Rotation paths and how fast each direction turns (degrees a step)
Each turn is a multiple of 5 degrees from 10 to 175, or 0.
Each row of a path follows its step; steps can be skipped.
path 1
step 0: [  3  11 -15  -6  11  22  -4  14   6  24  14 -17   6 -11 -23  10 -11  34
  21 -15  -6  -1  -6   7 -21 -13]
step 1: [ -5   7  14 -28   2 -17  -7 -12 -30   4 -15 -22  11  -2 -18  14 -20   6
  -1  -9   8 -22  18 -12  22  -2]
step 2: [ 20  -7 -11  -4   0 -11  -7 -36   9  20 -14  27  -9  -7  -7   2  18 -20
  14   7   9 -10 -11 -19  23   9]
step 3: [-20  -9 -11  14  18  14  14  -6  19   2  11  -5  11   5  13  29  12 -10
  -3   1   4  33 -19   1  30 -13]
step 4: [-25   8   1  -4 -27   3  -2  27  15   1  10 -36   7  -4 -17  -6   9 -12
  20 -16  -2   4 -16   6  -3  22]
step 5: [-15  -1 -15  -6   1  -9 -11   1   4  17 -11 -20 -26  17 -14 -22  -7  16
 -14 -15 -11 -37  -7  -2   3 -21]
step 6: [ 23   1 -22  -9 -19  -9 -16 -20   6  19  -9   8  -1   3  17  28 -23  -6
   3 -25   4   2  16  -2  -2 -19]
step 7: [  5 -11  -4   3  18  17  -7   5 -16  27 -21   0  14  -2 -10  40  10   7
  18  14   8  14 -13 -10   0  15]
step 8: [-22  14  15 -12  26   9   1  -7  18 -11  22  -7  -2  -8 -32   9   3  -7
  11  -7  29 -10   1 -15  19   6]
step 9: [ -4   2  -1  -7 -15   0  11 -20  11  18   5 -20   4 -22   3 -28  11 -11
   8  -4 -23 -14  -2   1  40 -10]
step 10: [ -5 -18 -26  13 -28 -27   7  -5   2   2 -11 -12   6  35   8   8   6  -7
 -13 -13   3  10 -24 -16   9  -7]
step 11: [ -4  -7 -24  -4   6   4 -28  29  17  16   5  11 -15   3  -7  20  -7   1
  14 -19   0   7 -23  25 -12   6]
Directions:
[ -1   1 -10   8  -9   8   1  -9   6   0  -1   5  10  -4  14   3   2   3
  -8   3   4 -14  -1  -3  -1   1]  100
[-10   5   5   3   5   7   1  -8   4   5   7 -11   3  -3  -5  -9 -11   6
  -3  -3   2   0   0   3  -5  16]  90
[ -1 -15   5 -12  -5   2   2   6  -1  10   9   8  -1  -9   7  -3   2  -5
   1 -10   2  -2   2  -5  -4   7]  155
[  3   1  12  10 -13   4 -11   4 -10   3  -7  -9   7   0   5   0   3  -3
   1  -1  -2   4   6  -3   7   6]  130
[  6   1 -10  -2  -1   9   3   2  -6   3 -10   0  -4  -5 -10   0   5   4
 -10  -8  11   3  14   7  -3   0]  60
[ 11   6  -7   2  -9   3  -2   0   7   0  -3   6  -3 -10  -6  -6  -3  -4
  18   2  -5  -1  -3   8  -1   8]  160
path 2
step 0: [  4  16 -17   7  23 -27   3 -27 -17  -4  -4 -20 -11  26   0  -9   1  12
  -6 -12  -3  -8 -10  22  23  19]
step 1: [ 19  -8   2  22  24   2 -11  -1 -18  18 -14 -16  -3   0  18 -24  12  20
  19  11 -11  10  26 -12   0  22]
step 2: [  6  19  28  21 -25   2  -7  12  10 -12  -5  -8   0  12  21 -10 -13  -3
  31  22 -14 -14  -3  -5  -5  19]
step 3: [ -6  31  14  -6 -23 -12   0 -11  15   0   3 -18   8  43 -15   3  10   1
  -7  16  12  21  10  10   7  15]
step 4: [  9  -4  23   0   9   5  28 -18  12  28  -9 -13   2  -7 -28 -24  15 -10
  -2   8  -2  26  16  -5 -16  -1]
step 5: [  6   3  16  20  -8  10  21   3   1  28 -20  -4 -15  -1 -10  -6  -3 -34
  18  -8   2 -28 -21  18   4  -6]
step 6: [ -3   7 -11  18 -10  14 -18  20   0  22  -9 -27   5  13   2  11  24   1
 -10  -5  24  -6   5  25  20 -20]
step 7: [ 12  -1  16   7   4  24  -1  31   8 -17  -5  -7  15 -20   5 -19  26   1
 -22  11   6   6  13   0 -26 -26]
step 8: [ 15  16  20 -11  -1  14  17  24   2 -33 -13  37   5   9 -10   6  -3 -21
  -5  -1   7  -4 -22  22  -1  -4]
step 9: [  0  13  -3 -14   4   3  -5   6  -3  11 -16  18  14   3 -36  14  -6  24
 -11 -26   8  16   9  14  32 -17]
step 10: [  5   6  11   9   7 -17  -4  14 -19  17   5   6   4 -44 -19 -14  -2  23
  -7 -24  -9 -10  -4 -10 -18 -19]
step 11: [ 13   1  12  11   0 -27  -9  15 -10 -10  22  16  -5 -14  21  17  10   4
   4 -16   5 -16 -31  31   1  14]
Directions:
[-14  10   9  13  10  -4   4   5   0   0  -7   2   1  -3  -2   7   5  -1
  -2   1 -10   1   8   8   0   4]  0
[  7  -5 -11  -1   2  -7  13   0   6  -3 -15  -4   8   3  -9   4  -2  -2
  -1 -10  -4   0  -1  -3  -4   6]  80
[ -3   3   2   4  -4  -4   9  -8   2 -16   6  -9   3  -7   2   5   7   6
   0   3  13   7  -5   4  -9  -1]  90
[  0   6  -5  -3  -3   2   4   5   3   4  -5  11   7  -2   0   2  16  -1
   2   1   0   0  -9  -1   1 -19]  25
[ -5  10  -6  -2   4  10  10  -2 -10   6  -8  -3 -13  -9   0  -3  -5   5
   6  -7   4   7  -4  -2   6   1]  80
[  4   2   2  -4  11  -6  -2   3 -10   5  -1  -1  -2  -5   0  -7  10  -5
 -13   4   4   3  -2 -13 -11   6]  115
path 3
step 0: [ -5 -41 -22 -13  -8 -19   2   9  11  24  -7  27  -8   4 -24  27   5  -5
  13 -10   2  -1   7  15 -15  18]
step 1: [ 12  -6  12   9 -10 -14   0   2   4  17  -9  -4  10   1 -22  28  20 -10
  17  24 -36 -23 -23 -19   1 -17]
step 2: [-28  10   8   3 -24 -14  -1 -14 -12  19  -5  10  21 -48  10  11  -1 -19
  -5   0 -14  -4   2  25  15  -8]
step 3: [-29  -7  11  -4  26 -24  19  15  -7  15   8  21   3  -6  16  26 -16 -16
  -3 -12  15  14 -24 -23  -4 -12]
step 4: [ 12 -10  -7   0 -30   2  15   3  16   5  20  21  11  -5  24  -6 -14  -4
 -18  25 -17   2 -21 -19 -35 -10]
step 5: [-11 -31   1 -16 -17  -6   7  27 -19  28  -5  -3 -28 -24  12 -22   2  18
  -3  -3 -22 -15  11   0  -9   0]
step 6: [-14 -19  -3 -16  -7   0 -10   0   2  37   7  18  -6  22 -25   5  -1 -31
  25  -6   6 -24  -3   0 -23   2]
step 7: [ 25 -18  -6  10 -15 -27  -4   2   2  11 -31   5   6   2 -11  33   9 -24
 -19   6 -32  -9 -15   9  -1   4]
step 8: [-20  -4  10 -15  -3   9   9 -21 -14  20 -21  -4  12 -33  17  26  13  -9
  10   9 -13 -16  -3 -11  19 -33]
step 9: [-20  -3  12 -15  -4 -13  16   8   3  18  27   6  22 -27  -5  20 -31 -21
 -23  -9  21   3 -19   0  -3   8]
step 10: [ 10 -25  -3   7   7  -6  17  37 -10  -6  13  19  10   6  42   0  -9 -13
  -5  13 -15 -13 -23 -12 -15 -10]
step 11: [-16 -29 -16 -16 -20   5   3   4  33  19   0  -8 -21 -29  15 -27  -1  -8
   1   5 -18 -11   4  -3 -23  -8]
Directions:
[ -2   3  -3  -1  -7  13  -3 -14   2   1   6   9  10   5   6  -4   2  -6
  12   6   4  -4   2   2  -6  -7]  160
[  2  -2  -3  -5   3   0  -1  -7  -8 -10  -2   1   6 -10 -12  14   5  -4
   5   8   1  -5  -4   4  10   5]  55
[  2  -1  -4  10   3   3  -9   4  -9  -1   3   1  -1  -4   4  -1   6  -1
 -13  12  -8  -1  11   8   0 -11]  125
[-7  9  9  5 -5 -3  3 -2  4  7 -4 -7 10  8  6 14  5 -6 -5  0  1  4  6  0
 12 -1]  60
[ -4   0   4   8   1 -11  -8   1   7  -2  -8  -2  -3   0  -3 -14   7 -16
   9   2  -3   1  -6   6   4  -1]  70
path 4
step 0: [ -2   1  -6  -6   1  33  -5  28 -12 -34 -31 -11  30 -23   8   7   6  -2
  27  -6  14  -9 -17   6  12   2]
step 1: [-31  30   7  32   6  -4   0   0  18  18 -13  21 -28  -8   1 -13 -16  19
 -18  18  21  12   2  11 -18   2]
step 2: [ -4 -24  -4 -25   0  19  10 -10  -8  27  -5 -42   1  -9  15   5 -26 -38
   2  14  -6  -6  -1   5  -3 -18]
step 3: [ -6  15  10 -19 -23  14   1  -4 -26 -32 -13  11  10   0 -16 -16 -12  33
  16 -20  14  28  14   6 -14  -2]
step 4: [ 10  -5 -26  17  38  -2  -3   7   3  13 -19  14 -32 -24  -2   0 -36   1
   3  -4  12 -21 -11 -16   7  -4]
step 5: [ -2   2   0   3 -16  41  -9  11 -18   6 -10 -37 -13   2   4  -4  31 -17
 -13   7  18  27 -14  19 -13   0]
step 6: [-18  14  11  -6 -18  16  -2 -23  29 -13   1   4  17 -10   4 -10 -39  29
  12  19  13 -10  -2 -20   6 -17]
step 7: [-21 -14 -14  -5  24  -5  31  28 -31  17 -18   2   7 -22   1  13 -12  -9
   7  -3  24  -7   9  28 -10  10]
step 8: [ -2  21  10   3 -10  25 -17 -11   6   5 -25  -3 -29   2   6 -19 -21  -9
  -3 -19 -28  43  -3   9  -2 -13]
step 9: [ 17 -16 -14 -12  -3  -5 -16 -17 -18 -15  -3 -21  -7 -11  -2 -12 -21   3
   8  24  40 -30   1 -15 -23 -18]
step 10: [-12  10 -11  -3   1  41  30  27 -10  16  -8  -7  -1 -16 -22   7   7  38
  -7 -20   9  15  -9  -3  18   7]
step 11: [-20   8   4  18   2  18 -16 -12  13 -17 -23  28 -10 -12  24   9 -18 -39
  15  18  14   5 -23   5   1  -5]
Directions:
[ -2  17  -3  -5   0 -12  -4  -7  -1 -12   5   1   1  -7  10  -2   1   4
   4   2   3   7  -8  -2   0  -6]  135
[  7   9  -3  11  -8   1   5   4  -4  -1   2   2   7   1  -4  -8  -6   2
 -15   2   0  13   8  -1   7   2]  155
[ -1   2  -2  10   0  13  -2   6   9  -4   5  -2   1  -1   2   6  12   4
  -3   8  12  -5 -11  -5   7   2]  70
[ -4   4  -3   4  18   2   2   0  -2   7  -7  10  -6   6   5 -10   5  -9
  -5   5  -4   7  -7  -1  -3   6]  110
[ -1   3   2   2   4   7   6   0  -1  -9  -5  -8   0  -4  -4   9 -14   1
  -8   0  -1   2 -10  -3 -17   4]  0
path 5
step 0: [ 14 -11   2  -2  11   1   1   0 -15   1   4  -1  -1   4  -9 -29   5 -18
 -18 -22  48  46   2 -17 -16  14]
step 1: [ 14  -1 -20  11  -2  12  14  28  32 -41  11  -1 -14   2   9 -16   3  17
 -16  17   1 -34  -6  -8 -24   8]
step 2: [ -4 -29  -2  35  10 -22 -30 -11  19  18  -7   4 -12  -7  19 -19 -23 -17
   1  -8   9   6 -14  -8  24  27]
step 3: [ 33 -23   2 -15  20  13   2   3  -1  -3 -18  11  -9  19 -13 -13  41  -3
 -17 -21  28  -5  -2 -24 -22  -8]
step 4: [-18 -14   4  27  11  -6   6  16  33 -19  37  -6   1 -24   0   2  -1  11
   3   1  16 -24  24  -7 -16  30]
step 5: [ 24  -8  -1  -1  16 -12 -11   7  28   3 -15  -3 -13  22 -10 -33 -19  -8
 -17 -15   9  40  -6   1  29  22]
step 6: [ 12  -9  -8  -9  -1  12 -11  13   2 -25  17   1  -6  -8   6  -6  35 -29
 -18 -14   5 -25 -29 -33 -32   8]
step 7: [-18 -42 -12  14  14  -1  -8  20  21  26  -4   0   6 -16   5 -21 -30  17
  -5  15  19  -6  20  -7 -11  22]
step 8: [ 38  -9   4   2  13  -9   3   5   5 -26   9  24 -16  27  14 -25  12 -17
  -2  -9  39  16   2  -9  27  -6]
step 9: [ -1   1  -2  23  -5  21 -22 -13  28 -26  -4 -15  -3 -25   3 -12  20  18
 -16 -18   2 -15  -5 -20 -31  26]
step 10: [ 10 -30   3  18  26 -42   9  22   6  28  -7   1 -18  16 -12 -21 -19  -7
   2   4   2  -1  -1  -6 -11  33]
step 11: [  2 -20 -16  -8  12  23   4   5  22 -23  15   2 -15   8  -3   8  15 -22
 -26 -31  43  -4 -12  -9  14 -14]
Directions:
[ -8   5   3  -6   1   2  -2  -2   1  -6  -3   0   4  -5  -1  -4  11   1
  -5  10   6 -14  -5  14  -2  10]  135
[ -2   0 -12 -10  -6  -8   4  -6  -7  -2  -5   6  -1   7  -7  -1   6   1
   1  -2  10   7  -4  -7  13   8]  135
[-9 -1 -2  1  2 15 -4 -8  4  8 -3 -1  4  2  0  1 -5 13 -8 -6  5 13 -5  4
 -4  5]  160
[ 12  -3   1  -3  -9  16   5  -6  -1  -7  -1  -8   0   5   2  13   5 -10
  -6   4   3   0   4  -4  -4   4]  135
[ -3   2  -1 -18   0   3  -4  14   3   2  11  -3   9  -5  -5  -2  -3  -9
  -5  -1  -6   7   0  -2   2   4]  55
[  6   5   6  -1  -3   2 -18 -10   5   0  -7   2   2  -3   6  -4   7  -3
   2  -5 -12   1  -8  -6   8   3]  110
[  1   5   2  -3   6 -13 -12   0  -2   6  -3  -3  -5   8   9   9  -2  -4
 -14   6   6   5   9   4   0   2]  135
path 6
step 0: [  5  22 -19 -19   2   7  42   3   4  13   2 -13  19 -23   6 -26  12  -2
  19  -8  -9  13 -33   0 -12   2]
step 1: [ -4  -6  -2  -1  -9 -25 -24   2   5  22  17 -10   4   9  33   8 -17 -17
 -15  -6  30 -12   2   4  22  32]
step 2: [  0 -17 -10   2  37  12   3  11   2 -26   3  15  -4  15 -19 -27   8  11
  21  -2 -21  10  15   5  27  21]
step 3: [ 18  26  38  -5  -2  -3 -10   3  14  -9 -14 -22  18  34  -6  17   7  -9
  -5  -6   5 -10 -10 -12   9 -31]
step 4: [-19 -29   8   0   5  -1 -35   2  -1  20  14  25 -26 -12  -5   0   8  -1
   9  20 -21  -8 -10   3 -21 -18]
step 5: [-10  18 -29  -7 -11  20  17 -11   1  -9 -39  17   5 -12 -17  26 -13   1
 -22  -1  12   6  21  -8   3 -12]
step 6: [  2  -1  -3  13   1   5  17   2 -16  20  21  -6  22  -6  17 -30  13  12
   0 -15  24  19 -19  10 -40 -15]
step 7: [ -7  -3 -10  15 -32 -19 -11 -19  -2   2   6  -9  -9   4   4  20  -4  13
 -15  11  -1  13  -3  15  28  49]
step 8: [ 24   3  13  15  28  -4  16   9   5 -35  17  -1 -10 -15 -19 -37 -11   3
  -3 -16  -6  -4  21 -13   6   4]
step 9: [  7   2  20 -12  -8 -23  -3  -1  -7  -9 -13 -40  19  18  11  24  -1 -16
  25  18 -19 -19 -10  11  -3 -16]
step 10: [-14   2  -4 -27  12   7 -10   7  12  18  33  25 -39 -21  -8  16   9 -15
  20   1  -4  -6   2 -23  -1   3]
step 11: [-16  -4 -14 -20   7  22  12   5 -21   3 -56   0  14   9  14 -12 -14  -9
 -16 -10   9 -13  13 -11   2  -3]
Directions:
[  2   8   7   1  -9   4  -8   1  -6  -5   4  -1  -5  -1 -13  -6  -1 -10
   6   7  -3  -8   4   8   5 -11]  65
[  7  -1  11  -1   0  -5   3  -3   3  -5   0   6  -1  -7  10   2  -7  14
   1   8  -8  -1  -3  -4   9 -12]  70
[ 11   5   6   5  11   1 -10   4  -6  -4 -10   1  -5  -5   6   9   6 -10
   4   4  -3  10   1  -2  -5   4]  60
[ -3  -4 -12  15   9   6   1   1   2  -5  -8   0  -7  -5   2  -4  -5   1
  -3   4   0 -11  14  -3   6  -1]  120
[  5  -5   0  -1   3  -6   0   2  15  -1  -3  -5  -2  -4 -10   7  -3  -3
  -6  -4 -14  -8  -1   5 -13  -3]  70
[ -7   0  -1  13   0  -1  -9  -9  -1  -1  -2   5   5  -1 -10   3   3   8
 -11   2   3  12  -2   2  -6 -11]  40
path 7
step 0: [-15  -5  15  -7  13  19  11 -36 -15 -19   4 -10  12  27   1  20 -12 -10
  -7  -5   6 -25   1  -1 -18  15]
step 1: [-10  19  18 -15   1  14   0  -6  16   4  -6  10  32  12  27   8 -21 -20
  -4 -28  20   5  12  11  -6   1]
step 2: [ -8   3  -3  -7  16  -2  16   0  42   8  -3 -10  -4  28  -6  29 -13  14
 -15 -17  23   6   7   1   5 -10]
step 3: [-20 -32   9 -15 -15  19  11 -12  32 -16 -19   6 -11  14   2  29  10  -4
  12   7   3  10  -4   8  -7   7]
step 4: [-29 -10   0  -5 -12  12  -6  -1  10  13   8  17 -21  19  21  -5   2  -1
  28 -13  19 -22  24  13 -14   0]
step 5: [-13  -2   7  10  11   6  11 -24 -20   0  12   6 -19  31   3  29 -13 -14
  -7  14  27 -11  27   3   4  -1]
step 6: [ -5  -9  18   9 -13  -4  25 -21   4  -5   9   9  22   3  19  18   6 -26
  -4 -22  16  23  29   7  -5  18]
step 7: [  2  -7  12  10   5 -14  34   3  39  17  12  16   2   4   4  13 -11  -2
   4 -22  12  -6  15  10  -4 -28]
step 8: [ -2 -11   1 -12 -19  -2  28 -25  22  -3 -12  18 -13  -1 -15  31  -1  17
   7  18  -6  -6  21  12  13  -5]
step 9: [-10 -23 -11  -1 -29  -1 -21 -32  17   8  18  25   4   6  10   4  16  -8
  19   0   0 -14  20  10   6  -1]
step 10: [  0 -21   5  24  -7  16   7 -14  -6  17  23  22  -2  13  -2  -6 -22  -3
  -3   6  30 -18  15  -7  25  -6]
step 11: [  0  -8   5  19 -10  11  35 -35  -7   2   9 -19  12  -7   1   5  -1 -10
  -5  -8   4   3  14  27  25  15]
Directions:
[ -3   9   4  -4   1  -3   2  -3  -9  -9   6   4  -1  -2   2   0  11  10
   8  -6   5   5 -12  -6   9  -9]  0
[ 6 10 12  1  6 -8 12 -4 -7 -1  3 -6  8 -6  5  3 -7 -6 -8 -9 -2 -1  3 -1
 -7  0]  65
[ -2  -9   3   1  -2 -18 -15 -10   1   0  -1  -7  -4  -2   3   7   0   3
  -8   0   3   8   0  -8   0   2]  110
[ -4  -3   1   6  -4   2   9  -3 -11  -1 -11   7   3   3  -4  11 -11   4
  -1  11  -3   4 -12  -4  -2   3]  140
[ -6   3 -10   1  -7  -3   6   1  -3   4   3  -2   3   3  -5  -3   2  16
   0 -12  -1   0   6  -4  -6  16]  160
[  0   1   4  16  -7   5  -1   2  -2   4   6   2   1 -10  -3  13   7   3
   4   2  -6   1  14  -4  -1 -10]  20
[ -7   8   4  -2  -4  17  -7   2   5   4   2 -15  -1  -2   5   8  -4   1
  -5  -3   0  -3 -10  -6   0   4]  25
path 8
step 0: [ 13  19  -4  -5  45  -8 -11   7 -28  -5 -31  10  15   4  -3  -6   2 -10
 -14  22 -13 -14 -31 -12   7  -9]
step 1: [ -2 -10  17  -4  14  18  -1   0   4  15  -6  -9 -16  51  23  -8 -27  -8
   2  21  -2  38 -15  -8   1  -6]
step 2: [-13  -4  14   4  -1   3  22  18  -7  20   0  14 -32 -13  -2  -3 -14  -4
 -15  -7 -26  15  34  25 -36 -21]
step 3: [ 25  -2  13  20  20   5   4  16  -7 -27 -19  -3   4 -22 -19  17 -26   0
 -24   6 -32 -24   7  -9  -3  19]
step 4: [ 25 -15  16  -8  24   2 -15 -14  13 -36  39 -18  -2  18   3  12 -12  -7
  14  16  -1  24   7 -22   1  -3]
step 5: [ -1  -3  -1 -13  18  -7  26   7 -13  -6  42  10  -7   0  31 -23  21  13
   3   9 -12 -12  15  22 -15 -31]
step 6: [ 47   7  -7  22   4 -12  11  13 -27  16 -15  -4   3  -6  28  -8 -10   5
  -5   1 -25 -20 -19  13  23  10]
step 7: [ 31  -4  12  11  -8 -15 -13   4  17  -8  -8  -9   0   7  10  -2   0 -25
  21  17  -3  54 -14  16 -10  21]
step 8: [ -4  14  17 -12  13  -3  30   1   0   2  -5  19  30  -1  -3 -14  20   0
   9   5  -6  15  33   2 -50   0]
step 9: [ 36 -19 -18  16  17  39  20 -11 -11  19 -16   4  18 -10  -3  -9  -7  15
   1   4 -17 -18   6 -32  -2   1]
step 10: [ 24 -35  -5  -8 -14  12 -30  -3   1  20  20 -10 -12 -11  -1  22  -3  -9
  10  46   0  15 -11  -2 -12 -12]
step 11: [ -5  13  34 -31 -19 -25  19  -1  -5  -4  -2 -10 -11  -5   3   5  20  15
   7  25 -22 -19  -9   5 -33 -18]
Directions:
[ 2  5 -5 -5  8 -7 -5 -1  9  2 -5  1 -3  8 12 10 10  4  5 -2 -7 -5 -6 10
  6 -6]  60
[  0   8   5  -8   0   2  -1   0   0  -5   5 -14   1  14  -4   4   5   4
  -5   5   8   7  -9   2 -11   6]  110
[  6  -1  -2 -10   5  10  -6  -2   1   1   4   2  13   0  -1  -9  -7   5
  -4   3   8  -2  -2   6   6 -16]  80
[ -8  -5  -6   0   8   4  -5  -2   2  14 -17  -2   1   3  -7   1  -3   0
   3   7  -2   3   2  -3 -13  -3]  45
[ -3   9   1   2 -10 -10   8  -2   4   6  -4  -6  -2  -1   9  -8 -15 -10
  -3   3   0   1 -10   5  -1  -6]  70
[  1   9  -3   4  -5   7   4  15  -4  -4  -1  -6   0   5  -7  -2   4  -7
  13  -4  -2  -9   4   2  -4 -11]  120
